The same turns and mirrors carry the whole set onto itself, and each row onto the other rows of its family. Which rows share a family with each named row? Give them in list order.
These 28 rows form 7 families of 4 rows each.
kepop: [-14   7  15  29   5 -18  -8 -16  -4  15  16  -2   5  24  -7 -61  -5  -4
 -20  15  -2  28 -13  -6  17 -18  21 -14]
Rades: [ 26  -2 -15 -26  13 -13 -15  -3  42 -13 -10  -8 -23  -3 -22   1   7  -2
  18  20 -16 -16  14 -23   2  -7  16  17]
Sos: [-13   5   3  20   9  19  33  -1 -20  12   2  -8  -1  -8   6 -23 -42 -20
 -21  11   4  27 -35 -27  10 -15  16  10]
Desa: [  1 -13   6  34 -11 -16   7   6 -21   8   9 -23  -9 -14  -7 -17 -22 -12
   7  23  25  50 -41 -16   7 -38  -9   0]
sozer: [ 28  21 -21 -28  27   4  -6  16   5 -17 -28 -20 -18   9 -25 -16 -14  24
 -12  16 -18  -8  10 -23 -15   6  10  20]
sapi: [-16 -22  15  24  19  -8  -6 -15 -10 -13   0  -5 -16  -8  16 -10 -32 -31
  -4  10   2  32  -9 -18  27 -29  21  10]
fito: [ 29  29 -16 -21  13 -31 -27  13   1 -23 -36  -9  -7   8  -2   8   4   6
 -15  25   4 -12  17   6  13  19  25  -4]
Sitab: [ -8  29  48  55 -29  13 -35  22 -27  -2   8 -11 -10  20 -17   9   2  29
 -23 -11  18  11  14  15 -11  -2 -14  25]
kope: [  9  27 -11   2  37 -23 -22   7  24 -13 -17 -16  -6  40  11   2   7 -13
 -14  33  -5  -1  31 -25 -12   6  34  -8]
sunum: [ -3  -4   3  23 -24 -23  10   9 -13   1   4  -7   7   2 -13 -35 -14 -41
 -35   0  10  19 -28  -2  30 -19  12  -3]
zureb: [-20  11  26  58 -23  14 -36  30 -31   1  -2   7 -10   4 -38  25   8  -7
 -30   5   5  30  15  -1 -24  -2 -25  24]
Zufe: [-14   1  39  38 -32   9 -24  16 -21 -12   6 -10 -17  -3 -11  32 -17  36
   7  10  10  24   3  18 -42  -4 -36  19]
gake: [  9  -2  -2  29  -7   4  -9  -5 -26   5   4 -11   3   9  -6 -38  -8 -30
  -9  21  15  50 -25  -9   6 -47  19  21]
toz: [-25  19  -6  -5 -49   1  -5   5  23  23   9  24  16  -5   1  43   7  15
 -22  49  21  -1  20 -16 -28  22   7  -1]
mude: [  3   8   6 -18 -39  24   8   8   9  -1   2   1   9   8  25  49   8  -5
  -1  58  14 -19  19   7 -44  11  -7  -5]
vegug: [  3   4  12  24  -6 -22  -5  22 -15   8  31 -13  24   5  11 -19 -31 -17
 -21  18  15  34 -25 -18  28 -29  23  -9]
Tesub: [ 30  11 -24 -27   5 -23  -9  11  17 -31 -17 -30  -6  30   1 -12   0 -18
  -4  21   2  -7  12   3 -28 -15  31  19]
liret: [ 28  28  -5 -25  15 -46 -27  39  12 -17  -2 -20 -25  14  -3  -4  11   8
  -8  20   3  -4  26 -20  -8   6   3   6]
gov: [-11   8  -4 -19 -27  33  19  -5   9  39  -4 -16  20   7 -11  27  -8  10
 -26  48  11 -11   9 -23 -46  15  -2 -17]
voner: [ -1  23  12   6 -50  12   7  12  19  36  11 -12   6  10  11  39  21  -2
 -19  48  40 -13  18 -27 -15  10  -9 -14]
Tuf: [-16   9  37  32 -36  36 -21   5 -38   2  10  19 -22  -5  -8   5  10  17
   0  24   8  28   6  20 -30 -13 -32  30]
vefis: [ -3 -14   4   9 -24  26  -8 -14  18  26   5 -13  13   3 -29  41  28   7
  -1  52  15 -30  17   0 -39   4   0 -15]
Vogil: [ -3  13  51  58 -13  41 -26  11 -24   8   6  10  -6  17 -19   4  12   7
 -14  21 -17  11  12   2   4   1 -32  -9]
mozen: [-32  20  37  29   2  29  -7   7 -39   8 -12 -16 -24   9 -21   9 -14  15
 -26  -4  -1  16  12  12 -50  13 -22  24]
lam: [-18  15  18   9 -37  17  13  10  44   4  16  15  -4  22  14  27   8  -4
 -17  36  -7 -26  34 -23 -29  19 -11  -7]
Fali: [ 34  11 -25  -7   7 -36 -11   6  14 -24 -32 -44 -29  14 -12 -10   2  12
   7  17  25   1  -1 -10 -13 -14   9  15]
devob: [  5   1  -5  -1 -47   7   8  -4  27   4  -7 -28  13  10  14  55 -11  19
   1  47  38 -12   9 -10 -36   3   3  -8]
Banin: [-48 -22  41  50 -10  14 -21 -15 -34  -1   9  -9 -16   6 -14  10   0  10
 -19   7  17   7  15  27 -31  -8  -8  10]

Which other rows belong to the same family as Zufe? Desa, Fali, devob
Which other rows belong to the same family as liret? Sitab, vegug, voner
Which other rows belong to the same family as Rades? sapi, vefis, Banin
Which other rows belong to the same family as mozen? Sos, sozer, gov
Which other rows belong to the same family as Vogil? kepop, kope, lam

The same turns and mirrors carry the whole set onto itself, and each row onto the other rows of its family. Which rows share a family with each named row? Give them in list order.
These 16 rows form 4 families of 4 rows each.
zoleb: [ -8 -12  16  -6  31 -16  36   0  11 -56  -2 -24 -12  43 -29  12  -1 -20
 -19  34 -18]
tudi: [-12 -21   0 -11  10  16   0  22 -11 -32   7 -20 -22  23 -33  27   5 -18
   6  37  12]
Dibud: [ 32  28   5  11  20 -30  -7 -16  49 -53 -38 -29  11  29 -26 -24 -27 -34
 -22  18 -23]
kogo: [  3 -16  19   4   9 -15  14   3   8 -21 -28 -19 -35  19 -23   8  22 -15
   3  48 -10]
lim: [-25 -10  30   7   8  -4  12 -10  -8 -68 -15 -31  -7  22 -12  18  -1 -12
  -3  21   2]
rogi: [  5  -2 -32 -21  -5  41  -9   6  -6 -27 -13 -14  30   5 -13 -29 -24   2
 -48  -9  -2]
Sebi: [ -4  11 -30  18  -6  42  -8   7  -2 -12 -18  -4  14  11 -33 -18 -36  -3
 -70  13   2]
Negeg: [  4  22 -21  14 -15  30  -7 -14  46  -7  -6  -7  -5  49 -16  27 -27  34
  -6  38  25]
Par: [ 29  36  11 -18 -10 -36 -15  23  42 -36 -11 -30   8  43 -31 -30 -39 -32
 -19  22   5]
Liri: [  9  31 -18  18 -21  -4  -1   6  56  -9  -8 -22   1  60 -17  14  10  29
  15   9  13]
lil: [ 27  52  10   3  -3 -11 -53   2  55 -19 -14 -20  11  25 -22 -31 -24 -13
  -5  20  -9]
Zez: [  5  29 -31 -10  -1  38 -15  25   0  11  -9 -14 -13   6 -29 -11 -25 -16
 -41 -12 -17]
Fimar: [ 23  22  33  10   6  -4 -15  10  54 -52 -20 -19  30  27 -16 -34 -21 -29
 -13  -6 -20]
Mibol: [-13  32 -36  25 -13  19   1  15  39 -23 -15   9  16  49  -1  28 -11  34
 -32  19 -10]
Nat: [ -6   3 -13 -26  -5  28  -4  10 -13   0 -24 -25  -5  -1 -50 -37 -35 -15
 -22   7   2]
Nege: [-11  28 -20  26   5  19  -2   3  49 -37 -21 -13   8  29  -3  11   7  55
 -21   5  22]

Which other rows belong to the same family as Mibol? zoleb, Dibud, Sebi
Which other rows belong to the same family as Nege? lim, rogi, Fimar

The same turns and mirrors carry the whole set onto itself, and each row onto the other rows of its family. Which rows share a family with each named row? Give them in list order.
These 30 rows form 5 families of 6 rows each.
Vidas: [  0   7   6 -43 -12   5  -9   7 -17 -10]
limuz: [-34   6 -29 -21  27   0 -44 -41   6  20]
Sazap: [-51  26   5 -16   9  33   2   2 -23 -10]
gal: [-69  10 -12  19  10 -13   9   8  18  -9]
gazel: [-51  25   6 -30  32  25   0   8 -17  -2]
zivo: [-51  10  -2  21   5  -5  15  29  15  -2]
runa: [-44 -12 -37  13  35 -11 -33 -25  -5  18]
bif: [-21 -27 -29 -26 -33  -7 -13  -8   7   5]
gafa: [-15  26 -15 -25  31 -13 -44 -27   4  16]
lop: [-59  14 -12  11  -5  -5  15  29   9  -4]
vevu: [-27 -18 -34 -13 -37  -2  -8  14   2  -6]
ker: [-67  -1   3   9   6  -1  24   6   6 -10]
kov: [-35   4 -34  23  35 -31 -30  -3   3  15]
sak: [-65  14   4  -6  28  27   6  -4 -16  -9]
pog: [  6   4  12 -38  -9   3 -11   4  -1  -4]
Rituv: [-28 -18 -39  17  25 -26 -36 -15  -6   6]
debud: [-54  43   1 -12  25  24  -5   8 -10   0]
rud: [ -8 -18 -36 -12 -25 -16 -21  17  -4   5]
Lupap: [-41 -16 -42  12  27 -28 -25  -1  -6  27]
lede: [-29 -25 -34 -18 -29 -20  -6  16   2  17]
lar: [ -9   0   8 -59   3  -1 -10  -3  -6  -2]
Gabil: [-43  33   9  -6  26  31  -3  14 -13  -1]
fater: [-17  29 -17 -18  30   2 -47 -22  10  24]
lutub: [-12 -16   6 -44 -18   0  -2 -14   0 -10]
Kavu: [-38  32 -14 -18  29   0 -39 -38   7  16]
zagin: [  1  -3   7 -40  -8  -7 -17 -19 -13  -9]
Dimod: [-26  -2 -36  25  33 -17 -36   0   1  21]
vupag: [ -7 -15 -30 -11 -30  -8 -17  20  11  11]
Bos: [-65   0 -11  12   7 -18  17  23   5   9]
Kibov: [-31  23 -17 -39  38   0 -39 -24   3  20]

Which other rows belong to the same family as ker? limuz, runa, bif, sak, lutub
Which other rows belong to the same family as gafa? Vidas, lop, kov, debud, rud
Which other rows belong to the same family as Rituv? Sazap, gal, vevu, Kavu, zagin
Which other rows belong to the same family as fater? zivo, pog, Gabil, Dimod, vupag

The same turns and mirrors carry the whole set onto itself, and each row onto the other rows of its family. Which rows share a family with each named row? Give them in list order.
These 32 rows form 4 families of 8 rows each.
puguv: [ 12 -39  34  18  14   0   0  -9]
val: [  2 -55  15  27   5  -5  -4  31]
Fatod: [ -1 -46  32  12  15  -5  -6  48]
kepib: [ 51 -22  11  -8 -26  36   8   2]
Tuze: [  7 -45   0  26  22   6   4  27]
bov: [ 46   0  -6 -12 -27  15  13  19]
por: [ 46 -13  12 -19 -39  22   7  46]
kobi: [ 17 -56  22  17  26 -13  -1  38]
dol: [ 64 -13  11 -22 -30  10  14  33]
dalaz: [  7 -28  56   1  27   0  -3  15]
zele: [ 68  -7  17 -16 -29   7  17  27]
futo: [ 54   2  36  -5 -33  15  22  27]
Zib: [ 41 -26  11 -31 -19  41  -3  30]
tep: [ 16 -49  33  15  29 -13   2  39]
dufuv: [  7 -24  35  18  39   1  13  35]
Kanag: [ 20 -47  32  24  27 -16   5  29]
zus: [ 38  -1  -3 -29 -21  19   7  39]
deba: [  5 -34  48  24  20 -11   4  35]
taguv: [ 46  -1  35 -21 -31  19  13  49]
fav: [  0 -36  15  10  33   6   1  47]
Zuva: [ 61  -8  18 -26 -26   8  12  41]
depet: [ 19 -54  24  26  24 -15   4  29]
pora: [ 11 -29  20  34  29   0  16  17]
fuso: [ 49  16  17 -12 -17  11  23  16]
Furum: [  0 -44  33 -14  20   7 -17  31]
zevin: [ 52  -2  41  -9 -13  31  18   4]
depi: [ 53 -11  11  -4 -42  19  13  25]
fofom: [ 42  -6  43 -32  -7  36   7  34]
gipot: [ 41  15  21 -28 -12  13  16  39]
Nok: [  4 -54  11   5   8   9 -14   9]
moge: [  9 -43  34  36   9 -11   7  20]
pava: [ 65  -4  24 -21 -24   6  16  34]

Which other rows belong to the same family as dalaz? puguv, kepib, Zib, Furum, zevin, fofom, Nok
Which other rows belong to the same family as zele? kobi, dol, tep, Kanag, Zuva, depet, pava
Which other rows belong to the same family as deba? val, Fatod, por, futo, taguv, depi, moge

The same turns and mirrors carry the whole set onto itself, and each row onto the other rows of its family. Which rows share a family with each named row? Give them in list order.
These 30 rows form 5 families of 6 rows each.
Loko: [ 25  41   1  24  -1 -26 -23 -26  14  31  -6  19   4 -16  14 -34 -16  14
   3  -1   2  38]
tel: [-16 -19   6  -2   0  25  12  40   0 -10 -12  -8  18  16   7 -24  -9 -17
  -9 -27 -23 -44]
kedef: [ 10  29  12  29   3 -12 -44   9  -6 -24  12   7   7 -12 -14 -40  -4  18
  38  10   0  42]
tevi: [ 24  46  -2  20  -5 -22 -19 -19   4  36 -12  27  19 -29   8  -9  -6  25
  16 -10   3  31]
Koze: [ 12  24  28  25   5 -13 -30   0  -6  -6  14 -10   2  -3 -16 -40  11   8
  37   6   1  52]
fudeb: [ -8  -1   4  19  23  -4  -7  25 -30   8  11  -5  20  32 -51  -7   3  -9
  -5 -21 -28 -32]
ludir: [ 21  45  19  27  -1 -22 -14 -24   4  25  -3  20  14 -21  17 -27 -18  21
   9  -2   2  39]
Duvof: [ 26   7  15  -6 -21  -9  -8 -16  40  -8 -15 -20   6 -21  16 -17   6   6
  26  -3  -1  37]
zuf: [ 16   5 -21  21   0  17  -3  12   5  23   5  38  32  37  -3 -10  -2  11
 -35 -13  -8 -48]
gokad: [-22 -18  -1 -10  -3  24  -1  30   5 -19  -6  18  14   7  16 -19  -8  -6
  -3 -28 -32 -50]
burid: [ 31  11   2   0 -13 -17 -10  -9  38 -20  -7 -24  18 -16   4   1   3  20
  33   8   5  29]
zikur: [  6  -5 -10  29  -1  11   6   6   5  25 -12  36  23  32   0 -20 -18  -7
 -39  -8 -22 -43]
Dab: [-14  -2  12   7  28  -8  -4  28 -33   9  17  -2  18  38 -27   5   0   0
  -9 -21 -30 -36]
kop: [  3   2 -11  24   5  18   7  11  11  16 -10  30  33  37   6 -21 -14 -11
 -35  -9  -5 -48]
leb: [ 18  44  -4  16   7 -33 -24 -25   7  20 -15  18  11 -35  13 -13 -19  22
  10  -9  -5  29]
pira: [  4   0 -21  23   0  13  -8   8   9  16  10  34  29  45  -2  -9 -18   5
 -30   4 -18 -46]
sobi: [ 28  10   0 -13 -25 -13   1 -11  32 -15  -3 -17  -6 -11  14   0   8  18
  30   1   0  31]
demut: [ 12  39   2  17 -11 -23 -20 -28   1  30  -2  33   0 -28  15 -11 -13  23
   2  -4   1  33]
vopor: [ -4  -8  19  26  21  -3  -2  38 -31   9  10   4  12  45 -30 -19  -4 -11
 -15 -19 -26 -29]
Leg: [ 12  24  24  18  -6 -14 -44   9 -12 -21  21  11  -7   3 -14 -29   5  12
  30   9   1  48]
nem: [ 11   8 -25  28   2   9  -7   9  20  18  -4  40  29  32 -15 -21 -17  -4
 -30 -10 -10 -51]
Redod: [ 36  18   9  -2 -21 -11   2 -15  31  -9 -11 -22  10 -14  22 -16  -7  16
  27   3  -6  39]
Pef: [-12 -21   2  -9  -9  20   0  37  16 -14 -14   4  18  -3  -5 -20 -10 -15
  -2 -36 -27 -48]
Difu: [ -7 -26  10  -2  -3  20  21  33  11 -14 -14   4  12  17   4 -18   2 -14
  -6 -29 -26 -45]
Bine: [ 18  27  17  19  -5 -10 -51  12 -14 -12   4  10  13  -7 -16 -30   8  10
  40   2  -5  49]
nevaf: [ 21  27  33  21  -1 -12 -31  -3  -5 -24   6  -2   7   0  -5 -39   4   9
  35   8  -5  53]
fupe: [ 38  16  -6  -5 -26  -9 -10   4  35  -9 -10 -19  14 -12  11  -7   5  19
  41  -1   0  31]
gabo: [-10  -1   7  21  27   2  -3  26 -35   9   1  -3  22  47 -26 -15  -2 -16
 -20 -16 -26 -30]
Gapot: [ -4  -4   7  10  19   6 -15  29 -45   9  11   3  22  34 -29  -3  11   1
 -15 -28 -30 -30]
Dok: [ -2 -22  -4 -11 -14  27  -4  45   3 -13  -3   5  18   7  11 -19  -3  -1
  -9 -34 -25 -46]

Which other rows belong to the same family as gabo? tel, ludir, kop, Redod, nevaf
Which other rows belong to the same family as burid? kedef, gokad, Dab, leb, pira
Which other rows belong to the same family as zikur? Loko, Koze, Duvof, vopor, Difu
Which other rows belong to the same family as tevi? zuf, Bine, fupe, Gapot, Dok

The same turns and mirrors carry the whole set onto itself, and each row onto the other rows of its family. Which rows share a family with each named row? Give them in list order.
These 28 rows form 7 families of 4 rows each.
gutud: [-40  38   3 -16  -7  17  12  17]
Pazo: [ -3 -18  26  12   9   1  23  10]
sunib: [ 13  28 -10 -20 -17 -29  10  25]
Tovud: [-41  -6  21 -29 -51  28   6   8]
sugok: [-34  14  14  -3 -12 -27  16  39]
fimi: [ 31   2   2  -5 -23  10  32  31]
vofi: [-55  14  -5  -2 -47  10  -1  16]
nom: [  6   2  13 -25 -65  21  12  42]
Vam: [ 16  23  -3 -27 -36  15  17  52]
pif: [ -5   6 -25   3   2  -6  13   5]
Risuv: [-24  10   8 -31 -48   2 -34  21]
Sep: [ 17 -19  18  -5 -58  14  30  22]
Tak: [ -9  30  18 -49 -56  -3  -1  19]
vudig: [21 -1 30  4 -3 18 20 20]
Kuvod: [ -3   5   9  -8 -68   9 -21  40]
duku: [-16  31 -12 -41 -19  15 -14  20]
fuvid: [  0  21   7  -3 -16   6  -1  60]
gafi: [-23  10   1  -9 -54 -35 -17  13]
Daz: [ 21 -19  28  -2 -53  24  -2   0]
zivum: [-19  -8  40 -21 -57   5  31  11]
Sitot: [  0 -12  13   8 -23 -22  44  12]
lik: [-13   8  48 -18  -4  -9  26  -1]
Veba: [ -8  21   6  -7  -1  14  16 -22]
fev: [-11  14  -5  -6   1 -15 -10  39]
dad: [-24 -31   6  11 -25  12  31  -1]
Lolov: [-12 -24  40 -13 -46  16  -2  -8]
Busa: [-20  -5  -6   9 -43   5   9 -23]
lanuz: [ -3   2  31 -23 -45 -12  -4 -24]

Which other rows belong to the same family as Daz? vudig, Kuvod, fuvid
Which other rows belong to the same family as Sep? fimi, nom, Vam
Which other rows belong to the same family as Lolov? Pazo, Risuv, fev
Which other rows belong to the same family as lanuz? sugok, gafi, lik

